(in the rows, 128 means zero)
One turn moves every row onto another: examples first, then more rows asked
bag: [122 105 149  83 133 147 143 122 124 156 146 148 116 147 125 164 116 130
 126 144 131 142 113 121 124 128]
Zelu: [157  86 122 114  85 129 127 105 141 142 111 137 137 143 116 155 152 138
 125 160 119 139 157 168 111 102]
nep: [110 116 135 132 144 108 142 101 151 143 108 154 123 112 131 135 154 110
  99 139 143 129 134 112 116 107]
lunod: [149 107 150 151 119 139 141 106 133 150 110 184 124 138 152 161 142 120
 115 127 153 159 135 130 107  95]
gebo: [131 109 138  88 127 155 145 122 121 158 138 123 125 165 125 149 122 136
 119 138 113 133 110 132 122 140]
luku: [138 103 136 104 130 168 144 124 112 150 136 141 126 155 126 145 103 126
 129 140 125 145 114 126 128 135]
zele: [159 110 157 140 124 114 128  95 127 153 107 179 115 139 146 155 158 121
 125 136 148 148 132 146 117  87]
Sezir: [124 114 126  85 106 120 118 108 131 138 104 142 122 150 117 137 156 123
 113 144 149 103 130 134 132 167]
meb: [153 129 174 100 114 129 148  85 130 134 146 124 141 135 126 132 133 134
 128 148 122 145 127 126 127 115]
Sif: [165 136 125 135 112 115 128 105 127 136  89 174 130 160 124 175 154 129
 110 148 151 116 124 127 134 157]
tila: [146 117 164 135 122 116 133  88 128 152 113 185 124 150 143 158 144 115
 114 130 163 151 141 137 111  97]
rekef: [125 108 125  97 114 127 121 108 127 158 103 151 108 147 119 151 139 115
  98 155 153  97 133 136 122 165]
Rufa: [120 107 143 142 131 118 131  96 158 142 107 153 135 111 142 117 150 113
  99 151 128 143 122 130 104 109]
nad: [163 101 110 143 120 146 146 143 147 154  93 144 143 144 115 166 131 139
 117 147 105 145 118 144 117 124]
maba: [152 104 164 141 123 119 127  94 123 150 120 175 130 146 145 155 141 117
 125 132 166 153 148 135 113  98]
dob: [166 145 130 129 117 123 151 113 126 135 106 155 145 173 132 155 154 135
 109 140 144 117 126 132 140 165]
Luvak: [134 123 142 100 111 133 141  84 149 130 146 117 138 144 131 124 133 143
 128 151 124 140 127 117 124 106]
Neza: [171 148 152 124 114 112 131 101 134 140  90 166 136 160 131 164 151 138
 112 132 147 122 120 132 118 162]
Doba: [151 125 146  88 116 132 147  90 142 122 138 121 145 128 127 119 143 141
 126 141 113 137 123 124 119 122]
vika: [150 115 111 148 121 139 150 140 147 145  85 150 141 150 114 173 135 139
 115 144 103 148 122 143 119 122]
Kolun: [158  96 130 128  98 139 131 114 143 143  99 138 145 143 117 149 135 146
 121 143 121 147 168 158 104  90]
Bazor: [120 117 125  98 119 116 119 111 123 143  97 152 111 147 123 150 140 110
  98 147 156 101 136 132 116 162]
vitab: [123 111 152 124 136 110 141  90 149 138 119 163 122 102 138 127 147 101
 115 142 150 139 124 122 113 121]
vef: [123 122 128  97 122 137 120 114 130 136 112 153 124 135 116 155 136 112
 103 143 153 101 139 128 127 173]
fuva: [169  96 122 120  92 130 120 101 130 142  86 141 126 140 105 163 139 134
 131 137 132 132 165 156 105 105]
Sud: [161  98 118 137 114 132 157 139 133 156  80 147 146 154 112 166 131 136
 111 142 110 145 127 147 105 141]
nef: [150 102  94 139 134 130 138 133 144 153  86 147 135 147 110 170 128 135
 109 153 111 128 132 149 108 130]
pimos: [148 117 146  99 111 139 148  90 140 127 143 116 144 130 124 125 143 149
 136 148 110 137 129 127 130 123]

meb moves to lunod
vika moves to rekef
pimos moves to tila
And these:
Luvak moves to zele
vitab moves to Kolun
luku moves to nep
dob moves to bag

One turn moves every row onto another: examples first, then more rows asked
sor: [132 135 139 145 155 147 138 158 121 119 130 148 115 141  95 137 115]
tipo: [129 165 142 125 116 125 139 132 108 121 131 127 106 135 142 147 129]
gado: [120 133  97 141 144 124  88 152 143 120 110 136 134 136 133 104 125]
Busu: [ 97 137 140 142 148 132 135 143 148 134 119 164 148 129 130 124 123]
tol: [137  96 125 131 151 142 147 138 158 123 149 124 133 120 106 131 133]
davuf: [126 135  95 135 139 114  90 148 133 123 117 131 131 106 131 106 132]
Lino: [124  91 150 112 138 153 127 146 143 127 133 102 132 116 112 123 131]
zono: [125 134  96 134 130 123  88 148 143 127 110 138 129 128 150 111 135]
bosi: [134 157 139 115 114 117 140 138 104 143 136 116 103 132 123 131 127]
zike: [143 157 151 124 118 126 124 138 105 139 145 121 109 134 144 144 139]
voda: [133 158 148 119 123 113 130 127 109 127 139 125  97 142 139 136 139]
mamob: [120 133 109 135 146 116  98 151 139 104 107 132 136 127 156 106 127]
mamig: [129  91 145 131 158 137 145 145 144 137 144 108 131 123 112 131 130]
bafe: [129  96 150 123 144 146 138 152 150 137 147 116 145 125 110 138 132]
zore: [106 142 113 131 141 134  99 146 146 117 114 132 127 135 150  89 139]
Vadi: [128 161 141 112 142 127 117 144 125 135 132 139 148 164 118 118 108]
vobit: [134 159 138 128 116 133 131 107 120 118 144 115 109 129 142 141 135]
Rafe: [128 155 138 117 113 123 134 131 115 120 143 109 106 141 138 153 134]
teb: [134  92 140 133 143 147 136 160 153 128 136 103 139 117 117 133 131]
sug: [126  81 135 135 145 138 130 139 147 132 141 113 132 131 107 142 126]
pilif: [124 126 105 138 146 119  95 147 144 120 117 141 129 129 151  92 124]

mamob moves to sug
teb moves to Rafe
And these:
pilif moves to mamig
Vadi moves to Busu
davuf moves to Lino
bafe moves to tipo
zore moves to tol

One turn moves every row onto another: examples first, then more rows asked
bukef: [134  93 104 127 105 133 109 121 169  74 148 102 147 129]
Fiso: [129  92  92 120 105 148 105 123 153 173 145 100 137 135]
tedas: [133  94  97 119 105 150 104 130 159 172 148 101 138 137]
Lof: [140  90  91 148 102 156 102 118 149 151 130 126 135 124]
nugez: [120  96 106 113 110 137 152 114 139  95 151 148 140 138]
dek: [142  97 109 143 108 165 105 134 152 152 137 128 127 143]
Vor: [129 107 105 108 118 122 118 137 151  76 154 104 151 135]
mufu: [130  81  87  98 109 125 133 129 156 162 163 111 137 150]
Gonil: [133  99  98 121 106 152 105 128 156 172 146 100 141 135]
gidek: [119 101 111 120 115 148 119 111 143  77 153  97 149 135]
Miti: [118  78 109 117 112 137 117 117 153  78 151 103 127 153]
nimi: [138 117 107 112 117 130 135 138 156 165 157 113 141 154]
Nodo: [134 105  83 123 110 111 133 116 153 165 141 114 136 141]
rasuz: [133 113 112 125 109 132 148 121 150  96 144 151 143 134]
sibat: [132  90 108 115 104 129 146 129 159  94 151 153 133 144]
zezu: [132  90  93 121 104 147 104 127 158 172 145 102 136 136]
Nedo: [143  81  92 132  99 168  99 127 156 145 147 121 152 117]
zorug: [115 102 101 108 123 120 125 122 133  80 148 103 139 144]
Buza: [129  82  99 123 108 179 108 121 135 149 151 118 145 130]
tezaz: [127 121 109 121 123 116 122 131 144  81 142 107 139 143]
mas: [131  71 102 127 106 169 106 129 146 151 147 126 124 148]
gub: [129  91  95 120 101 124 144 113 153  93 145 150 143 127]
depud: [128 108  89 105 114 134 137 117 140 162 160 104 159 131]
paka: [133  98 109 110 105 139 146 127 156  91 158 147 154 128]
kug: [130  98  96 122 107 151 106 125 152 173 145 100 138 136]
suge: [125  98  91 117 114 106 118 124 149  79 141 106 139 135]
bupud: [124 103 104 141 112 125 116 107 153  80 131 105 130 140]
pimik: [147 103  87 111 104 121 126 135 172 159 158 111 157 128]
lep: [129 108 125 130 117 139 116 128 159  80 146 106 129 154]
lum: [127  96 105 109 118 113 119 139 154  79 150 108 132 151]

dek moves to mas
tedas moves to Fiso
zorug moves to Vor
And these:
Nodo moves to nimi
nugez moves to paka
bupud moves to lep

One turn moves every row onto another: examples first, then more rows asked
Lotiz: [159 114 121 122 109 121  93 128  83 136 127 148 134 152 134 133 127 130
 133 115]
vuge: [159 124 114 112 125 133  98 132 108 128 151 146 124 158 136 161 148 133
 119 127]
Basim: [154 126  96 158 131 113 119  89 159 131 133 132 121 141  98 152 136 105
 142 100]
dat: [127 124 118 141 138 125  91  99 135 147 154 129 126 128 100 127 147  81
 141  93]
nidu: [161 131 127 133 127 121 112 126 164 147 137 134 100 148 123 161 131 124
 148 120]
komi: [139 112 122 137 116 135 136 120 126  89 127 120 131 167 117 136 107  99
 134 122]
nifo: [145 101 136 149 130 145 112 126  83  97 119 124  99 130 131 120 133 120
 124  97]
dudu: [131 124 108 157 135 110 105  98 143 123 143 134 106 114 103 133 105 100
 143 119]
pobu: [147 131  97 132 143 126 103 115 131 107 137 128  98 161 114 118 162 118
 112  96]
lan: [152 131 118 129 102 129 103 127 117 123 124 121 131 135 133 152 183 117
 119  92]
tevod: [142 119 119 171 107 124 128 119 126 105 119 128 109 151 122 163 103 124
 150 128]
tov: [149 129 111 171 132 114 113 117 146 132 115 150  99 146 118 165 134 138
 144 120]
mobug: [155 125  92 167 134 151 121 128 103 124 137 126  92 115 114 161 152 111
 140  94]
mikad: [145 116 124 156 122 126 118 122 127 128 132 121 133 178 122 106 105 110
 138 125]
Zuke: [132 133 139 158 143 109  94 102 149 126 151 134 131 121 138 133 137 125
 118 126]
zogiz: [142 121 127 154 123 134 116 113 127 107 143 126 121 100 123 125  91 111
 125 113]
gudo: [155 101 101 133 114 132 109 116 123 169 136 117 128 166 118 161 126 115
 136 117]
kubin: [150 138 119 130 143 131 118 128 113 124 152 167 128 163 124 127 158 105
 144  92]
lizi: [151 107 127 127 137 155 130 139 105 101 125 129 130 151 120 125 130  86
 129  92]
biba: [119 135 103 133 156 127 116 101 130 136 139 123  88 133 130 131 147 116
 129  86]
fod: [158 109 118 144 118 146  93 126 104 146 159 136 114 166 124 178 141 113
 137 110]
Goba: [111 133 110 127 108 119 113 102 129 120 156 107 114 148 131 118 138 115
 116 106]
Litub: [158 104 114 139 140 123 115 140 114 150 135 113 154 146 136 161 121 120
 144 126]
tur: [145 106 143 141 145 108 112  97 143  92 126 129 134 152 121 123 124 115
 127 110]
Nesi: [143 123 126 148 123 131 102 115 119 157 125 122 119  81 128 131 129 111
 132 109]
rumap: [157 103 130 162 124 129 135 111 119 117 114 118 125 101 125 157 109 115
 147 108]
medo: [155 121 122 130 116 144 121 122 107 154 129 162  91 129 118 153 147 116
 153  98]
kul: [115 114 141 176 108 133 104 103  96 121 150 127 106 123 140 134 126 122
 127 111]
pema: [136 108 122 146  98 134 102 112  95 115 121 137 144 144 114 128 171 110
 117 107]
zabu: [126 123 129 147 141 154 117 105 104 122 143 127  99 130 139 120 132 116
 119  71]
vun: [147  98 127 143 141 115  97 120  96 137 137 147 157 161 122 141 127 116
 146 127]
tefa: [117 124 116 138 135 148 119 131 103 120 164 105 117 109 129 147 147  96
 138 102]
doz: [130 122 136 144 144 145 117  98 132 101 154 136 127 132 127 115 117 115
 106  99]
Nid: [141  99 118 153 109 112 109 127 129 124 110 100 144 128 120 144 147 113
 125 142]
sutir: [162 126 112 155 146 132 110 136 125 148 108 156  97 129 123 149 154 127
 136  91]
vetur: [146 102 125 166 100 112  90 116 131 142 115 105 122 141 114 161 153 101
 143 109]
didu: [146 100 141 171 132 145 121 130 126 135 135 124 108 144 122 157 110 116
 152 142]
ziluz: [158 115 117 129 154 144 114 133 121 132 116 153 117 149 113 122 158  98
 123  82]
Fipum: [127 131 104 159 152 120 110 117 122 132 144 123  86 106 123 152 127 104
 154 100]
vavi: [143 110 132 167 117 119  97 134 110  99 132 118 161 142 125 136 155 106
 127 120]
Tonir: [140 109 125 150 122 131 101 116 127 131 131 124 120 135 119 181 187 107
 133 113]
loze: [145 121 115 135 134 148 143 143  88 120 132 134 135 143 138 114 131 115
 133 121]

lan moves to Tonir
mikad moves to loze
And these:
nifo moves to pobu
Goba moves to tefa
Lotiz moves to vuge
dudu moves to zogiz
tov moves to tevod

